In the data rows, 128 means zero.
A hidden rule labels the rows of this table. It goes by one to three of the table's principal directions, not those with the most spread.
tensor([143., 190., 122., 163., 117., 146., 182., 241., 129.,  68., 100.,  31.,
         31., 111., 176., 194., 160.,  27., 243.,  83., 131., 147., 222., 133.,
        156.,  70.,  84., 175.,  91.,  84.,  96., 163., 131.,  74.,   7., 203.,
        127., 197., 168.,  85., 113., 106., 153., 164., 120., 150., 173., 201.]) 4
tensor([137., 105., 108., 102., 111., 142., 140., 124., 118., 126., 139., 126.,
        123., 134., 142., 160.,  99., 107., 112., 122., 118., 110., 127., 133.,
        144.,  97., 106., 143., 146.,  62., 135., 136., 131., 129., 150., 100.,
        137., 111., 117., 142., 123., 132., 114., 107., 126., 157., 130., 161.]) 3
tensor([105.,  54., 127., 157., 152., 157.,  71.,  91., 140., 162., 101., 211.,
        219., 118.,  93.,  39., 159., 208.,  55., 134., 120.,  74.,  66.,  86.,
         68., 203., 180.,  73., 171., 214., 135.,  98., 125., 206., 167., 102.,
        162.,  72.,  53., 138.,  67., 104., 118., 139., 169.,  99.,  86.,   0.]) 2
tensor([127.,  82., 117., 180., 152., 105., 158., 145., 178., 136., 111., 119.,
        151., 103.,  86., 111., 153., 113., 131., 134., 149., 141., 143., 111.,
        122., 125., 121., 112.,  92., 130.,  97., 103.,  94., 152., 114., 147.,
        171., 151., 118., 121., 121., 103., 141., 152.,  87., 141., 141., 118.]) 2
tensor([127., 136., 157., 126.,  88.,  99., 112.,  87., 150., 157., 147., 125.,
        132., 128., 121., 110., 104., 175.,  88., 137., 145., 125., 120., 132.,
        106., 140., 177., 129., 138., 173., 166., 116., 126., 120., 168., 100.,
        119., 118., 147., 159., 137., 157., 124., 116., 134., 112., 110.,  96.]) 3
tensor([112., 168., 123., 136., 129.,  89., 115., 105., 134., 142., 154., 163.,
        171., 128., 114., 103., 131., 170., 128., 157., 131., 148.,  95., 132.,
         94., 155., 137., 133., 117., 175., 138., 121., 113., 125., 111., 132.,
         93., 140., 141., 134., 155., 150., 148., 151., 127., 123., 120., 134.]) 4
tensor([150., 184., 131.,  83.,  77., 119., 119., 138., 107.,  46., 132., 120.,
         43., 171., 184., 192., 113., 125., 150.,  87., 101., 103., 118., 158.,
        153., 104., 112., 146., 117., 123., 197., 197., 159., 124., 110., 166.,
         74., 135., 169., 125., 147., 150., 159., 139., 220., 102., 142., 160.]) 1
tensor([108., 106.,  82., 159., 132., 149., 111., 183., 122., 117., 126., 199.,
        174., 125., 151., 124., 168., 115., 119., 122., 105., 111.,  85., 110.,
        104., 165., 109., 109., 106., 143., 124., 133., 125., 164., 109., 153.,
        133., 143., 105.,  83., 102., 116., 133., 151., 160., 122., 138., 113.]) 4
tensor([134., 167., 133.,  98., 104., 105., 125., 110., 121., 119., 136., 115.,
        101., 156., 143., 131., 111., 159., 134., 125., 121., 127., 130., 143.,
        120., 119., 142., 154., 120., 147., 155., 140., 143., 113., 124., 132.,
         90., 132., 158., 138., 159., 151., 153., 125., 153., 118., 127., 130.]) 4
tensor([143.,  81., 111., 134., 163., 168., 124., 148., 128., 132.,  98., 121.,
        148., 141., 123., 117., 143., 121., 110., 108., 114.,  99., 134., 121.,
        126., 129., 109., 113., 117.,  99., 100., 114., 144., 174., 129., 137.,
        164., 110.,  89., 111.,  97.,  98., 130., 127., 130., 141., 125.,  94.]) 2
tensor([111.,  84.,  91., 135., 130., 133., 115., 118., 120., 129., 120., 187.,
        195., 124., 109., 115., 138., 133.,  98., 134., 125.,  96.,  68., 123.,
        106., 146., 106., 105., 129., 103., 145., 122.,  87., 176., 131., 120.,
        157., 102.,  84., 130.,  92., 118., 126., 142., 138., 141., 122., 118.]) 4
tensor([103., 142.,  91.,  96., 131., 115.,  80.,  90., 100., 158., 148., 208.,
        200., 168., 133., 105., 123., 201.,  97., 141., 108.,  89.,  41., 139.,
         89., 179., 133., 110., 125., 171., 157., 133., 121., 153., 148., 108.,
        104.,  98., 108., 146., 122., 149., 139., 139., 188., 118.,  92.,  90.]) 4
tensor([117., 138., 119., 102., 117., 118., 108., 109., 113., 151., 152., 140.,
        143., 138., 135., 135., 111., 130., 116., 135., 127., 118., 100., 133.,
        129., 136., 124., 123., 129., 124., 147., 135., 121., 118., 145., 102.,
        117., 115., 127., 147., 136., 146., 113., 120., 138., 132., 116., 136.]) 2
tensor([141.,  75., 118., 139., 205., 205., 161., 219.,  97., 112.,  75.,  65.,
         83., 116., 133., 140., 182.,   6., 181., 100., 110., 150., 198., 108.,
        197.,  93.,  59., 110.,  94.,  47.,  36., 117., 149., 131.,  89., 168.,
        181., 143.,  97.,  52., 124.,  58., 102., 107.,  73., 147., 170., 139.]) 4
tensor([117., 202., 138., 118., 136., 113., 134., 118., 107., 160., 148.,  91.,
        129., 139., 102., 135., 124., 126., 165., 126., 149., 142., 124., 148.,
        125., 111.,  98., 124., 104., 131., 114., 142., 105.,  80.,  73., 138.,
        113., 113., 126., 146., 142., 130., 128., 142., 130., 132., 110., 148.]) 1
tensor([137., 134., 120., 106., 101., 132., 148., 152., 121., 108., 121., 101.,
         84., 149., 153., 155., 112., 101., 147., 115., 120., 137., 162., 128.,
        140.,  98., 121., 155., 121.,  93., 126., 139., 153., 104., 124., 133.,
        122., 141., 147., 119., 132., 138., 129., 118., 122., 142., 143., 148.]) 4
tensor([124., 142.,  91., 114., 100., 113., 118.,  87., 109., 124., 135., 162.,
        171., 152., 123., 140.,  93., 159., 108., 128., 148.,  94.,  68., 148.,
         91., 129., 110., 133., 118.,  86., 163., 133.,  84., 146., 114., 117.,
        126.,  93., 106., 155.,  93., 142., 148., 150., 162., 136., 116., 150.]) 2
tensor([129., 164., 167.,  92., 144., 129.,  87.,  86., 104., 139., 144., 143.,
        115., 144., 150.,  89., 125., 188., 113., 150., 106., 144., 124., 133.,
        129., 165., 178., 134., 156., 205., 136., 119., 180., 115., 168., 110.,
         71., 122., 155., 124., 179., 149., 129., 101., 146.,  91., 111.,  90.]) 4
tensor([118., 135.,  95., 115., 136., 143., 115., 130.,  86., 136., 143., 149.,
        161., 127., 147., 149., 128.,  94., 129., 137., 130., 117.,  83., 150.,
        139., 130.,  79., 122., 108.,  66., 128., 122.,  89., 131., 113., 118.,
        135., 110., 109., 114., 118., 123., 120., 130., 128., 148., 131., 170.]) 3
tensor([137., 172., 132.,  69.,  81.,  89., 164.,  75., 102., 129., 150.,  71.,
         79., 155., 126., 162.,  44., 107., 150., 151., 165., 178., 163., 148.,
        146.,  69., 119., 182., 126.,  40., 136., 124., 119.,  52., 137.,  87.,
         95., 123., 170., 164., 172., 170., 122.,  96.,  71., 150., 147., 213.]) 2
tensor([120., 150., 139., 161., 153., 113., 118., 145., 124., 106., 159., 169.,
        134.,  81., 137., 128., 170.,  94., 132., 151., 130., 154.,  91., 133.,
        146., 153., 113., 111., 101., 156., 134., 134.,  99., 132., 106., 157.,
        104., 160., 150.,  86., 172., 120., 130., 145., 123., 105., 151., 176.]) 4
tensor([148., 149., 164., 114.,  84.,  92., 144., 132., 160., 104., 131.,  63.,
         29., 140., 155., 156., 112., 121., 146., 109., 133., 143., 183., 131.,
        160.,  99., 161., 148., 112., 160., 156., 149., 158.,  91., 146., 135.,
        104., 159., 190., 140., 170., 150., 140., 118., 143., 108., 142., 126.]) 4
tensor([142., 127., 127.,  79.,  77., 120., 120.,  95., 122., 106., 113., 118.,
         84., 188., 154., 148.,  70., 175., 115., 111., 122., 122., 145., 136.,
        128., 122., 164., 149., 149., 122., 168., 143., 172., 120., 187., 105.,
         99., 118., 156., 157., 125., 164., 138.,  98., 164., 101., 130., 105.]) 2
tensor([129.,  73.,  85., 128., 106., 160., 120., 143., 129., 143., 115., 145.,
        166., 151., 130., 149., 116., 125.,  86.,  95., 121.,  67.,  97., 126.,
        112., 122., 101., 107., 124.,  75., 141., 132., 116., 172., 145., 112.,
        177.,  88.,  75., 141.,  63., 116., 118., 128., 167., 148., 114.,  97.]) 4
tensor([124., 118., 129., 156.,  92., 113., 141., 166., 163., 117., 130., 122.,
         99., 121., 133., 155., 133., 103., 134., 108., 138., 131., 143., 112.,
        133., 124., 136., 113., 112., 148., 139., 151., 130., 116., 131., 143.,
        140., 153., 143., 128., 113., 134., 119., 140., 143., 116., 138., 121.]) 2
tensor([137.,  91.,  82., 118., 161., 177., 104., 135., 109., 134., 101., 156.,
        196., 162., 126., 129., 142., 151.,  97., 100.,  98.,  52.,  78., 146.,
        105., 137.,  81., 105., 119.,  82., 123., 124., 125., 206., 116., 137.,
        172.,  77.,  57., 127.,  59.,  98., 142., 148., 177., 161.,  98.,  86.]) 4
tensor([156.,  97., 170., 137., 169., 158., 149., 127., 137., 120., 104.,  85.,
         96., 111., 112., 127., 124., 105., 127., 129., 136., 161., 186., 131.,
        167., 113., 137., 123., 148., 101.,  85., 106., 158., 127., 162., 130.,
        153., 134., 133., 116., 129., 107., 107.,  97.,  69., 125., 141., 133.]) 2
tensor([122.,  83., 146., 158., 144.,  99., 108.,  66., 172., 145., 155., 193.,
        188.,  85.,  92.,  86., 131., 186.,  67., 168., 133., 127.,  81., 116.,
        114., 166., 166., 101., 166., 183., 145., 103., 105., 173., 186.,  94.,
        132., 116., 114., 156., 141., 131., 124., 132., 119., 119., 109., 104.]) 3
tensor([129.,  83., 128., 143., 142., 122., 134., 113., 146.,  97.,  86., 163.,
        134., 138., 111., 101., 139., 169., 122., 135., 125., 139., 129., 120.,
        123., 152., 159., 115., 133., 159., 119., 110., 136., 162., 163., 143.,
        143., 135., 128., 116., 112., 119., 148., 134., 126., 105., 134.,  81.]) 4
tensor([ 91., 132.,  75., 156., 108.,  93., 122., 160., 136., 113., 138., 195.,
        163., 129., 121., 133., 166., 128., 143., 116., 123., 106.,  60., 114.,
        104., 153., 102., 102.,  87., 170., 166., 168.,  74., 148.,  85., 162.,
        116., 148., 122., 119., 129., 126., 152., 170., 190., 101., 140., 127.]) 2
tensor([137.,  85., 130., 154., 141., 170., 121., 150., 136., 101.,  93., 144.,
        143., 109., 128., 111., 155., 129., 112., 110., 113.,  95., 132., 112.,
        111., 139., 136., 120., 160., 128., 127., 125., 139., 178., 120., 144.,
        158., 118.,  93., 112.,  77., 100., 129., 138., 141., 129., 127.,  95.]) 1
tensor([117.,  94., 119., 152.,  91., 118., 138., 115., 155., 158., 142., 146.,
        167., 103., 112., 116., 103., 129.,  92., 148., 151., 132., 126., 106.,
         96., 127., 149., 135., 151., 110., 129., 101., 107., 125., 151.,  88.,
        155., 119., 111., 150.,  98., 142., 107., 126.,  91., 153., 121., 128.]) 4
tensor([121., 127., 160., 139., 141., 125., 125., 136., 153., 129., 121., 134.,
        112., 113., 121., 101., 154., 158., 140., 130., 107., 139., 156., 107.,
        128., 147., 172., 123., 165., 212., 121., 137., 165., 122., 143., 135.,
        117., 149., 142., 132., 141., 128., 124., 125., 132., 110., 116.,  83.]) 3
tensor([158.,  85., 144., 112., 156., 161., 123., 103., 133., 136., 103., 108.,
        133., 138., 132., 117., 107., 158.,  97., 127., 117., 110., 158., 137.,
        133., 129., 154., 139., 165., 103., 111.,  98., 167., 159., 182., 103.,
        152., 111., 118., 141., 103., 122., 123.,  99., 105., 143., 115., 102.]) 2
tensor([157., 153., 152.,  62.,  98., 110., 133.,  70., 123., 141., 156.,  77.,
         98., 152., 144., 160.,  52., 141., 108., 141., 132., 128., 154., 159.,
        141.,  89., 142., 174., 159.,  69., 153., 125., 157.,  97., 173.,  77.,
        108., 112., 159., 182., 149., 172., 116.,  94.,  98., 167., 112., 178.]) 1
tensor([120., 119., 127., 107., 127., 146., 110.,  92., 107., 187., 154., 134.,
        174., 118., 128., 109.,  97., 136.,  91., 155., 134., 119., 115., 125.,
        113., 132., 136., 137., 165.,  97., 117.,  95., 125., 115., 158.,  65.,
        137.,  90., 101., 153., 116., 140.,  93., 100.,  95., 160., 102., 130.]) 3
tensor([117.,  74., 127., 191., 114., 151., 128., 147., 182., 166.,  99., 110.,
        198.,  85.,  83.,  83., 146., 139., 103., 119., 139.,  91., 150.,  89.,
         63., 134., 147., 121., 174., 136., 119.,  95., 105., 173.,  96., 114.,
        196., 106.,  61., 158.,  37., 107., 117., 157., 101., 172., 102.,  62.]) 3
tensor([117., 159., 120., 111.,  85., 120., 113., 157., 110., 119., 146., 131.,
         98., 151., 167., 159., 122.,  97., 138., 118., 124., 138., 116., 130.,
        139., 133., 117., 122.,  96., 132., 151., 151., 140.,  98., 126., 135.,
        104., 140., 152., 110., 138., 153., 117., 129., 157., 114., 138., 135.]) 4
tensor([105., 193., 145., 121., 101.,  73., 118., 158., 141., 104., 175., 163.,
         81., 111., 174., 147., 160., 132., 167., 140.,  97., 147., 116., 128.,
        145., 151., 161., 143., 126., 236., 175., 180., 146.,  82., 124., 151.,
         58., 199., 208., 119., 202., 167., 137., 139., 168.,  97., 136., 158.]) 4
tensor([125.,  95., 110., 152., 162., 163., 143., 132., 113., 119.,  84., 145.,
        166., 132.,  92., 108., 137., 132., 136., 125., 137., 140., 131., 122.,
        116., 133., 108., 114., 137.,  92.,  87., 108., 113., 154., 115., 143.,
        160., 110.,  85., 109.,  85.,  96., 132., 129., 105., 123., 138., 112.]) 4
tensor([114., 137., 139., 126., 112., 104., 121.,  94., 136., 149., 135., 134.,
        125., 136., 113., 103., 117., 167., 124., 139., 142., 141., 124., 116.,
        116., 140., 160., 121., 133., 178., 132., 121., 126., 107., 146., 109.,
        113., 116., 133., 148., 143., 140., 129., 126., 139., 105., 115.,  90.]) 3
tensor([108.,  87., 116., 152., 196., 157., 121., 159., 130., 159., 100., 143.,
        194.,  94.,  98.,  74., 185., 116., 142., 138., 109., 106., 130.,  98.,
        106., 155., 124., 115., 149., 149.,  86., 108., 119., 162.,  95., 135.,
        170., 133.,  81., 116.,  95.,  91., 114., 142.,  89., 158., 114.,  94.]) 2
tensor([156., 160., 181., 104., 148., 136., 128., 168., 135., 111., 123.,  29.,
         28., 140., 156., 165., 149.,  80., 171.,  98., 102., 151., 199., 149.,
        205., 102., 115., 123., 106., 144., 122., 153., 184., 103., 130., 160.,
        112., 160., 175., 111., 180., 124., 121., 106., 129., 117., 142., 124.]) 3
tensor([124.,  74., 114., 185., 184., 145., 127., 167., 134., 105., 136., 181.,
        154.,  62., 133., 132., 185.,  57., 119., 144., 130., 136.,  92., 115.,
        165., 155.,  93.,  87., 101., 111., 105., 118.,  85., 169., 125., 150.,
        157., 155., 114.,  72., 135.,  86., 113., 142., 105., 120., 160., 171.]) 2
tensor([103., 120., 113., 142., 162., 119.,  98., 125., 151., 199., 122., 154.,
        239., 127.,  91.,  49., 159., 193., 110., 151., 109.,  97., 107., 106.,
         47., 177., 156., 128., 140., 198., 111.,  92., 131., 168., 104., 119.,
        147., 124.,  88., 149.,  96., 132., 136., 159., 107., 169.,  81.,  53.]) 2
tensor([119., 109., 151., 169., 126.,  92., 140.,  98., 177., 183., 131., 121.,
        166., 107.,  78.,  87., 121., 168., 101., 153., 167., 153., 140., 119.,
         98., 144., 174., 115., 121., 175., 110.,  84., 105., 120., 158., 108.,
        157., 132., 132., 153., 121., 135., 123., 130.,  78., 127., 111.,  87.]) 4
tensor([137., 131., 143., 104., 160., 158.,  99.,  85.,  98., 157., 134., 129.,
        172., 125., 133., 111., 106., 151., 102., 154., 125., 123., 118., 151.,
        125., 147., 134., 136., 169.,  96., 117.,  92., 137., 140., 157.,  90.,
        131.,  97., 110., 141., 111., 134., 110., 106.,  95., 151., 105., 133.]) 3
tensor([138., 126., 111., 112.,  86., 138., 150., 182., 136., 123., 112.,  61.,
         62., 172., 149., 188., 115.,  83., 154.,  72., 123., 109., 169., 132.,
        158.,  81.,  95., 124.,  89.,  89., 130., 163., 149., 105., 118., 143.,
        149., 130., 133., 132., 110., 127., 124., 122., 165., 135., 136., 115.]) 4
tensor([115., 173., 163., 114., 151., 104., 113., 107., 131., 170., 139., 119.,
        152., 126., 114., 102., 129., 172., 146., 154., 124., 147., 140., 141.,
        114., 158., 169., 137., 156., 193., 125., 121., 145.,  97., 141., 118.,
        109., 149., 158., 156., 140., 157., 117., 121.,  95., 131.,  99., 116.]) 2
tensor([135., 141.,  79.,  93., 150., 153., 156., 151.,  72., 118., 119.,  85.,
        120., 147., 146., 167., 109.,  47., 177., 128., 132., 139., 145., 145.,
        156.,  78.,  45., 160.,  93.,   0.,  86., 121., 106., 106.,  70., 129.,
        137., 121., 111., 106., 128., 112., 130., 126.,  85., 183., 154., 215.]) 4
tensor([123.,  63., 108., 187., 182., 163., 158., 151., 150., 172.,  83., 100.,
        205.,  89.,  58.,  88., 162., 103., 128., 125., 151., 112., 149., 109.,
        101., 115.,  96., 110., 127.,  77.,  65.,  80.,  75., 170.,  83., 134.,
        219., 108.,  53., 126.,  60.,  71., 121., 144.,  59., 175., 122., 102.]) 3
tensor([130., 122., 142., 108.,  97., 125., 105., 100., 121., 105., 141., 155.,
         89., 137., 157., 136., 110., 146., 103., 127., 123., 126., 111., 123.,
        146., 141., 157., 118., 146., 156., 162., 143., 149., 123., 178., 108.,
         99., 115., 145., 131., 148., 144., 121., 110., 173.,  88., 130., 112.]) 4
tensor([105., 129., 156., 150., 163., 131.,  67., 116., 155., 193., 130., 173.,
        225., 109., 110.,  56., 169., 215.,  92., 146., 104.,  86.,  94., 119.,
         63., 211., 193., 102., 174., 255., 137., 106., 148., 169., 146., 117.,
        141., 124., 106., 155.,  82., 139., 116., 149., 139., 132.,  64.,  30.]) 2
tensor([143., 122., 195., 136., 118., 108., 144., 103., 169., 147., 151.,  69.,
         64.,  83., 116., 110., 118., 115., 116., 141., 148., 158., 189., 104.,
        155., 104., 178., 137., 157., 168., 124., 117., 149.,  88., 160.,  97.,
        122., 138., 159., 150., 181., 132., 103.,  99.,  86., 121., 129., 125.]) 1
Which label does each new row get?
tensor([108., 122., 102., 146., 103., 130., 141., 168., 134., 156., 117., 121.,
        137., 150., 116., 120., 133., 119., 137., 111., 137., 138., 141., 105.,
        103., 126., 122., 120.,  96., 138., 107., 126., 129., 109., 110., 137.,
        142., 132., 115., 115., 112., 127., 124., 130., 131., 121., 133.,  90.]) -> 4
tensor([156.,  52.,  81., 108., 185., 233., 125., 180.,  64.,  75.,  78., 112.,
        103., 140., 162., 166., 151.,  26., 134.,  82.,  97.,  83., 130., 123.,
        191.,  97.,  33., 105., 118.,   0.,  91., 139., 136., 188., 106., 145.,
        171.,  86.,  57.,  69.,  92.,  56., 114., 108., 150., 141., 164., 151.]) -> 2
tensor([ 91.,  53.,  89., 183., 205., 145., 105., 129., 138., 164., 134., 244.,
        255.,  72.,  75.,  69., 189., 139.,  87., 170., 111., 112.,  42., 102.,
         97., 191., 102.,  74., 149., 146.,  95.,  95.,  75., 209., 131., 120.,
        176., 114.,  49., 112.,  94.,  90., 110., 155.,  99., 153., 109., 105.]) -> 3
tensor([147., 190., 154.,  96.,  37.,  39., 202., 122., 173., 112., 174.,  22.,
          5., 145., 124., 218.,  54.,  75., 173., 118., 167., 189., 203., 148.,
        178.,  29., 116., 175.,  92.,  78., 160., 174., 127.,  25., 128., 122.,
         93., 174., 218., 180., 205., 182., 128., 112.,  93., 145., 158., 231.]) -> 2
tensor([148., 161., 149.,  74., 114., 101., 105.,  61., 104., 112., 154., 140.,
        115., 145., 165., 122.,  88., 168.,  98., 165., 124., 137., 108., 161.,
        127., 136., 160., 168., 133., 122., 165., 107., 146., 124., 170., 102.,
         78., 126., 174., 133., 176., 169., 147., 111., 119., 131., 125., 163.]) -> 4
tensor([132., 185., 160., 143., 126., 102., 128., 139., 130.,  95., 130., 106.,
         94., 108., 148., 124., 141., 110., 168., 149., 141., 176., 154., 135.,
        127., 139., 146., 150., 110., 157., 128., 121., 133.,  99.,  88., 161.,
         94., 173., 177., 101., 153., 144., 145., 153.,  98., 120., 148., 162.]) -> 1
tensor([136., 183.,  96.,  71.,  32.,  99., 127., 114., 103.,  71., 147., 146.,
         84., 186., 187., 186.,  65., 147., 130., 112., 121., 108., 105., 150.,
        103., 102., 129., 182., 124.,  88., 203., 174., 145., 105., 120., 126.,
         69., 128., 168., 147., 128., 185., 159., 138., 194., 130., 137., 182.]) -> 1
tensor([158., 106., 126.,  76., 118., 196., 158., 166.,  66.,  53.,  86.,  59.,
         11., 162., 172., 190., 103.,  27., 169.,  92., 109., 165., 200., 133.,
        219.,  59.,  70., 146., 133.,   0., 105., 148., 173., 102., 138., 138.,
        123., 118., 133.,  78., 146., 104., 109.,  69., 114., 118., 189., 176.]) -> 3
tensor([114., 120., 115., 136., 127., 102., 112.,  91., 125., 130., 154., 206.,
        159., 127., 128., 118., 123., 168.,  94., 154., 136., 139.,  66., 134.,
        125., 165., 144., 107., 117., 163., 146., 122., 104., 138., 175., 114.,
        105., 126., 140., 122., 156., 140., 135., 123., 151.,  88., 131., 129.]) -> 4
tensor([142., 128., 130., 108., 102., 122., 146., 115., 142., 155., 129.,  71.,
        103., 151., 122., 139.,  86., 130., 125., 115., 143., 122., 168., 125.,
        123.,  92., 135., 149., 129.,  98., 121., 123., 144., 103., 136., 102.,
        138., 114., 129., 163., 122., 140., 123., 114., 114., 151., 118., 123.]) -> 2
tensor([121., 139.,  89., 139., 100., 102., 142., 130., 128., 109., 121., 141.,
        131., 145., 133., 129., 119., 135., 144., 128., 148., 130., 115., 123.,
         98., 123., 122., 146.,  89., 116., 133., 125.,  99., 124.,  90., 142.,
        118., 135., 132., 121., 122., 133., 164., 158., 144., 126., 143., 140.]) -> 2
tensor([158., 134., 122., 127.,  84., 148., 133., 174., 125.,  21.,  68., 104.,
         19., 173., 194., 158., 134., 129., 163.,  70., 111., 110., 172., 123.,
        133., 117., 150., 154., 107., 141., 160., 163., 177., 144., 103., 189.,
         99., 154., 164.,  86., 110., 121., 183., 144., 212.,  74., 168., 100.]) -> 2
tensor([119., 176., 144., 102., 115., 144., 100., 143., 106., 138., 143., 109.,
        128., 130., 146., 144., 128., 112., 145., 118., 110., 111., 126., 136.,
        124., 132., 118., 130., 159., 133., 151., 157., 146., 109., 101., 124.,
        112., 120., 124., 146., 110., 146., 103., 131., 143., 144., 107., 136.]) -> 2
tensor([126., 157.,  87.,  76., 120., 137., 126., 107.,  71., 129., 132., 137.,
        142., 176., 137., 153.,  93., 128., 135., 121., 129., 107.,  92., 154.,
        121., 108.,  85., 143., 110.,  57., 135., 142., 114., 116., 108., 119.,
        116.,  93., 111., 137., 119., 137., 135., 124., 152., 144., 122., 164.]) -> 1
tensor([133., 149., 158.,  84., 102., 143., 124., 139., 104., 124., 148., 118.,
         60., 146., 173., 160., 111., 117., 127., 118., 104., 145., 153., 138.,
        173., 118., 150., 137., 150., 143., 140., 154., 186.,  78., 185., 112.,
         97., 139., 172., 119., 167., 152.,  97.,  76., 143., 103., 130., 134.]) -> 4
tensor([135., 107., 148., 207., 161., 126., 169., 161., 172., 126.,  94.,  94.,
        101.,  92., 100., 101., 167., 121., 158., 124., 162., 171., 189., 108.,
        133., 129., 154., 119.,  96., 172.,  69.,  95., 113., 119., 108., 167.,
        155., 169., 144.,  93., 132.,  89., 149., 140.,  90.,  95., 155., 101.]) -> 4
tensor([128., 121.,  83., 131., 146., 183., 130., 158., 107., 165.,  73.,  84.,
        188., 165., 112., 105., 126., 137., 148.,  98., 128.,  81., 154., 121.,
         65., 119., 100., 147., 127.,  69.,  82., 101., 129., 153.,  58., 134.,
        178.,  91.,  59., 136.,  31., 103., 141., 150., 119., 180., 104.,  82.]) -> 2
tensor([127., 112., 115., 152.,  83.,  99., 151., 151., 169., 124., 135., 130.,
        110., 128., 131., 160., 116., 114., 123., 115., 147., 126., 133., 119.,
        124., 116., 135., 123., 101., 130., 139., 140., 119., 116., 139., 132.,
        148., 149., 144., 138., 109., 141., 127., 144., 137., 132., 133., 132.]) -> 1
tensor([ 90., 169., 117., 164., 123.,  90.,  87., 109., 155., 166., 168., 216.,
        231.,  93., 118.,  93., 159., 209., 111., 151., 122.,  75.,  44., 127.,
         47., 192., 163., 118., 157., 237., 169., 139.,  87., 151.,  95., 123.,
        117., 130., 113., 169.,  90., 150., 141., 190., 178., 141.,  71., 104.]) -> 1
tensor([ 99., 182., 140., 118.,  46.,  66., 134., 105., 157., 177., 160., 102.,
        124., 138., 106., 106.,  92., 167., 136., 139., 152., 144., 147., 102.,
         71., 117., 177., 159., 142., 192., 162., 138., 126.,  62., 109.,  97.,
         95., 133., 153., 185., 146., 181., 125., 136., 125., 133., 106., 107.]) -> 2
tensor([134., 123., 107., 112., 173., 157., 147., 174.,  93., 106., 132., 108.,
        102., 111., 148., 184., 149.,  25., 171., 116., 115., 123., 130., 141.,
        194.,  94.,  49., 119., 106.,  38.,  99., 155., 112., 118.,  95., 145.,
        150., 138., 118., 102., 133.,  98., 104., 126., 109., 162., 148., 210.]) -> 1
tensor([138., 160., 114.,  98., 119.,  80., 137.,  75., 124.,  97., 146., 142.,
        123., 143., 134., 150.,  91., 157., 138., 148., 137., 128., 103., 156.,
        126., 115., 123., 159., 123., 102., 158., 138., 107., 125., 124., 122.,
         93., 133., 157., 158., 154., 153., 163., 145., 135., 140., 130., 190.]) -> 2
tensor([117.,  76., 135., 145., 162., 160.,  89., 110., 129., 163., 129., 175.,
        190.,  91., 123.,  81., 153., 146.,  80., 147., 117.,  94.,  93., 106.,
        112., 173., 152.,  98., 170., 159., 119.,  98., 124., 170., 160.,  93.,
        159.,  97.,  82., 130.,  95., 109., 100., 125., 125., 136.,  98.,  78.]) -> 4
tensor([119., 143., 123.,  94.,  70.,  90., 120.,  75., 125., 150., 171., 150.,
        139., 146., 130., 139.,  73., 151.,  90., 151., 143., 135.,  93., 135.,
        115., 120., 138., 138., 132., 112., 164., 127., 118., 103., 167.,  79.,
        106., 103., 137., 164., 147., 172., 116., 117., 132., 139., 113., 146.]) -> 4
tensor([135., 152., 148., 133., 114.,  76., 172., 101., 135.,  83., 157., 129.,
         66.,  97., 130., 157., 109., 101., 152., 161., 157., 198., 142., 144.,
        176.,  98., 131., 153., 114., 111., 135., 132.,  97.,  79., 143., 132.,
         90., 170., 196., 117., 208., 142., 141., 115.,  88., 105., 172., 223.]) -> 4
tensor([137.,  84., 129., 196., 129., 135., 187., 150., 174., 122.,  86.,  96.,
        131., 102.,  80., 115., 133., 122., 138., 122., 160., 163., 188., 114.,
        116.,  99., 133., 135., 127., 102.,  82.,  93., 105., 135., 115., 149.,
        177., 144., 116., 117.,  96.,  98., 143., 131.,  71., 131., 153., 118.]) -> 3
tensor([108., 128., 132., 136.,  78.,  98., 107., 128., 157., 123., 147., 172.,
        126., 131., 135., 132., 130., 165., 110., 120., 116., 116., 100., 114.,
        115., 155., 164., 110., 148., 206., 183., 161., 134., 130., 161., 122.,
        106., 138., 145., 150., 130., 156., 124., 133., 184.,  93., 119.,  90.]) -> 3
